In the rows, zero is written as 128.
Which row each row swaps with, under one turn or mirror:
sigi: [121 105 116 156 152 139 147  96 129 105 107 150 102 109 150 141 141 118]
dede: [119 123 122 130 143 110 127 110 140 104 114 136 122 118 135 131 140 116]
Zegab: [121 121 123 153 108 136 151 134 134 112 136 143 118  93 147 113 117 107]
ganep: [ 95  87 126 156 126 147 146 125 155 114 130 129 102  99 183 127 131 115]
dat: [ 91 105 117 134 105 144 119 112 140 119 138 137 116 131 161 122 118 110]
fuzaf: [102 110 147 119 156 134 137 110 131 130 113 139 125  98 151 108 120 118]
dis: [118 114 114 141 121 137 166 138 143 131 113 147 113 101 167 134 141 124]
kifil: [100  91 145 102 139 142 150 117 154 131 120 136 103 112 153 127 138 125]
talor: [128 116 136 169 136 139 135 125 161 112 140 120 112 104 156 152 133 130]
puzov: [ 98  94 109 137 108 143 133 108 140 123 147 138 119 130 150 126 113 107]
bom: [115 119 126 136 140 126 138 113 153 105 109 111 116 110 124 124 130  95]
tadid: [129 122 153 140 117 142 129 107 143 150 136 144 109  93 156 116 120 111]
kenam: [125 113 134 152 158 140 140 110 143 143 128 113 107  94 161 151 145 123]
zomi: [113 118 131 140 155 150 111 107 124 126 121 130  96  86 151 129 146 114]
mur: [130  95 135 136 119 137 136 114 149 151 133 153 102  82 138 117 120 113]
Tubu: [126 108 147 136 114 140 137 106 147 156 136 146 106  96 139 113 117 106]
zuza: [132 111 145 137 114 136 138 110 145 153 137 143 111  88 141 116 115 107]
puzi: [122  93 136 151 141 121 137 116 150 131 148 112 121 108 161 156 141 126]
Tige: [ 99 108 131 143 120 151 131 121 147 127  97 121 118 122 167 140 145 138]
toki: [111  85 140 145 146 163 142 117 145 106 109 128  92 115 140 133 146 105]
leb: [104  93 123 126 130 151 118 123 117 111 124 142 106 128 137 155 128 115]
daru: [ 98  93 106 143 112 148 143 105 133 125 132 139 127 125 148 127 103 116]
mar: [136 109 150 148 113 150 144 122 127 133 106 138 101  95 147 154 131 114]
pes: [119 103 133 138 150 148 122  93 133 120 119 111  88 113 144 112 124 106]
Lif: [108 117 114 127 163 158 141 130 133 122 140 151 111 107 142 130 126 119]
mak: [107 103 133 146 138 138 130 144 146 118 112 137 116  93 136 147 126 150]
vulut: [128  96 149 131 138 141 121 114 122 121 151 150 122  94 140 145 137 113]
fedeg: [122  84 119 147 100 140 142  99 143 127 123 111  93  98 149 136 142 106]
lavin: [141 105 149 148 141 145 147 135 147 130 102 143 107 106 135 135 115 114]
lipuv: [115 103 134 146  97 152 147 124 143  99 109 136 127 117 143 136 133 106]
tarot: [ 95 114 110 130 141 133 131 125 150 116 101 110 111 116 139 135 142 114]
mup: [112  84 108 149 139 126 130 133 115 111 129 141 111 121 155 150 123 113]
novog: [105  93 146 141 136 129 140 129 106 129 112 120 125  94 151 142 139 129]
duz: [123  98 133 129 135 139 141 120 146 124 154 162 123 129 150 123 129 125]
kevog: [110  91 138 142 115 125 127 124 138 138 116 100 109 112 165 129 128 140]
vudu: [129 106 135 159 146 125 147 103 143 132 133 106 120 100 164 151 141 121]
Mor: [ 89  89 107 143 120 155 141 109 135 124 136 141 121 118 143 132 101 114]
mig: [104 107 121 129 145 126 125 124 161 108 113 108 113 114 125 129 134 109]
nep: [136 104 115 148 128 112 118 120 152 127 113 137  93 111 159 138 138 127]
zaped: [ 92  94 112 141 103 142 134 109 135 130 146 134 118 126 152 125 112 108]
ver: [124 128 121 156 148 144 121 114 138 118 118 120 116 121 142 137 101 130]
divo: [127  94 136 135 119 134 145 109 145 155 123 156 105  84 141 123 121 112]
sonot: [ 96 109 128 141 131 150 161 113 120 117 132 115 104  82 165 132 121 109]
vop: [111  98 138 119 133 147 127 101 131 139 130 110 125 111 120 134 118 128]

Swapped with kevog: pes
Swapped with mak: sigi
Swapped with vop: fedeg
Swapped with mig: vudu

